[[-38 -60  40 -13  15 -39 -70 -20  -8 -15 -50 -63 -22  70]
 [  0 -64  44 -37 -68 -18  36 -27  13 -37  71  13   2  35]
 [  6  72  30 -16  49 -30 -42 -72  27 -53 -50 -52   8 -32]
 [ 33  54 -21  18  66 -51   5 -31 -28 -10  35  44 -43  24]
 [ 47   9 -50  15  38 -49 -18 -60  56 -12 -29 -23 -28 -26]]
->
[[  0 -64  44 -37 -68 -18  36 -27  13 -37  71  13   2  35]
 [ 33  54 -21  18  66 -51   5 -31 -28 -10  35  44 -43  24]]

[[ -9 -24   8 -21  13 -13  -5  -1  14   5  42   9  20  13  23]
 [  3  28 -21 -13  15  -4  -8  12  -9   6 -66 -11  20  -5  12]
 [-14  -2  19  37  -9   3  -6  15  11   0  -5 -13 -21  -7  16]
 [ 14   2  -8 -14  13  -7   3  -3  18   6  61   8  40   7   4]]
->
[[  3  28 -21 -13  15  -4  -8  12  -9   6 -66 -11  20  -5  12]
 [ 14   2  -8 -14  13  -7   3  -3  18   6  61   8  40   7   4]]

[[ 14 -75 -37]
 [-26  17 -36]]
->
[[-26  17 -36]]

[[ 26  42 -12  18]
 [ 61  67   6  60]
 [-64 -54 -17 -72]
 [ 41  39   5  43]]
->
[[61 67  6 60]
 [41 39  5 43]]

[[-72  62 -75]
 [-36  23 -37]]
->
[[-36  23 -37]]

[[ 7  7 13  2  3 83  1 12  4  1]
 [ 7 13 29  7  4 39  2 27  2  3]
 [ 6 15 33  8  4 30  2 31  1  3]]
->
[[ 7 13 29  7  4 39  2 27  2  3]]

[[  3  27 -47  27  14   5  30 -19 -67]
 [ -8  31 -65  28  10   0  36 -34 -75]
 [ 30  30 -12  16  27  28  17  17 -17]
 [  6  20 -23  18  19  12  21  -1 -27]
 [-11  32 -61  31   3  -6  38 -37 -64]
 [-65 -23   1 -20 -69 -62 -19 -29   1]
 [  5 -13  48 -50  -7   2 -57  22  41]
 [-69 -28 -10 -25 -70 -58 -20 -36  -3]]
->
[[ -8  31 -65  28  10   0  36 -34 -75]
 [  6  20 -23  18  19  12  21  -1 -27]
 [-65 -23   1 -20 -69 -62 -19 -29   1]
 [-69 -28 -10 -25 -70 -58 -20 -36  -3]]
---
[[ -6 -25 -53 -51 -11 -20]
 [ 70 -34 -12  18 -38  48]
 [-45  26   6 -14  39 -44]
 [-65  32   4 -19  41 -49]
 [  7  25  39  45  17  12]
 [-20  31  23  -2  19 -19]
 [-64  28   4 -20  46 -48]
 [ -7 -26 -57 -54 -13 -14]
 [ 64 -29  -9  12 -37  49]
 [ -6 -20 -58 -56 -16 -17]
 [ 54 -32  -4  19 -48  45]]
->
[[-65  32   4 -19  41 -49]
 [-20  31  23  -2  19 -19]
 [-64  28   4 -20  46 -48]
 [-45  26   6 -14  39 -44]
 [  7  25  39  45  17  12]
 [ -6 -20 -58 -56 -16 -17]
 [ -6 -25 -53 -51 -11 -20]
 [ -7 -26 -57 -54 -13 -14]
 [ 64 -29  -9  12 -37  49]
 [ 54 -32  -4  19 -48  45]
 [ 70 -34 -12  18 -38  48]]

[[-28   3 -19 -60 -53]
 [ 31 -57  27   2 -17]
 [ 52   1  15  54  55]
 [-13  45 -48 -10  -4]
 [-13  56 -57  -7   2]
 [ 27 -46  27  15   6]
 [ 52   6   9  56  54]
 [-21  18 -22 -20 -13]
 [ 54   8   9  65  64]
 [ 35 -66  30   9  -3]
 [-23 -18 -17 -58 -52]]
->
[[-13  56 -57  -7   2]
 [-13  45 -48 -10  -4]
 [-21  18 -22 -20 -13]
 [ 54   8   9  65  64]
 [ 52   6   9  56  54]
 [-28   3 -19 -60 -53]
 [ 52   1  15  54  55]
 [-23 -18 -17 -58 -52]
 [ 27 -46  27  15   6]
 [ 31 -57  27   2 -17]
 [ 35 -66  30   9  -3]]

[[ 49 -76  -9  56 -58]
 [ 49 -44 -25  59 -21]
 [ 49  14   9 -26 -21]
 [ 49 -28 -10   6 -21]
 [ 49  59 -10  56 -21]
 [ 49  28 -60   8 -26]
 [ 49  58 -10  56 -21]
 [ 49 -71 -10  56  -6]
 [ 49 -45 -10  35 -21]
 [ 49 -16 -53  56  14]]
->
[[ 49  59 -10  56 -21]
 [ 49  58 -10  56 -21]
 [ 49  28 -60   8 -26]
 [ 49  14   9 -26 -21]
 [ 49 -16 -53  56  14]
 [ 49 -28 -10   6 -21]
 [ 49 -44 -25  59 -21]
 [ 49 -45 -10  35 -21]
 [ 49 -71 -10  56  -6]
 [ 49 -76  -9  56 -58]]

[[-67  52 -47  58]
 [ 14 -37  62 -25]
 [-39 -46  64  50]
 [-55 -38  61  68]
 [ 24 -39  60 -28]
 [-77  -7  -2  62]
 [-55  61 -44  45]]
->
[[-55  61 -44  45]
 [-67  52 -47  58]
 [-77  -7  -2  62]
 [ 14 -37  62 -25]
 [-55 -38  61  68]
 [ 24 -39  60 -28]
 [-39 -46  64  50]]

[[ 64  16  71  -5 -32 -21 -35 -37  36  40  14  41  17  41 -39]
 [ 39  29  33 -51  -6 -30   5  38 -29 -17  -4 -25   0 -25  34]
 [-25   6 -36  55  13  -1   2  44  68  45  -2 -66  32 -66  18]
 [ 15   3  19 -11  22 -22  18  19   8 -14 -30  -1 -12  -1  -8]
 [ 15  22   3  -6  24   5   6  -1  28 -25  -4  18  11  18   0]
 [  4  13  24  13  18 -16  -9  24  10  -7  -2   7  13   7  -3]]
->
[[ 39  29  33 -51  -6 -30   5  38 -29 -17  -4 -25   0 -25  34]
 [ 15  22   3  -6  24   5   6  -1  28 -25  -4  18  11  18   0]
 [ 64  16  71  -5 -32 -21 -35 -37  36  40  14  41  17  41 -39]
 [  4  13  24  13  18 -16  -9  24  10  -7  -2   7  13   7  -3]
 [-25   6 -36  55  13  -1   2  44  68  45  -2 -66  32 -66  18]
 [ 15   3  19 -11  22 -22  18  19   8 -14 -30  -1 -12  -1  -8]]

[[ 64 -15  -6  15  11  42  30  -8]
 [  5 -40   6  -3 -50  29  53  30]
 [ 31 -33  12  14  75  33  35  18]
 [-27  -7 -10  -2 -31  43  27   1]
 [ 16 -13   4   7  -2  33 -53  10]]
->
[[-27  -7 -10  -2 -31  43  27   1]
 [ 16 -13   4   7  -2  33 -53  10]
 [ 64 -15  -6  15  11  42  30  -8]
 [ 31 -33  12  14  75  33  35  18]
 [  5 -40   6  -3 -50  29  53  30]]
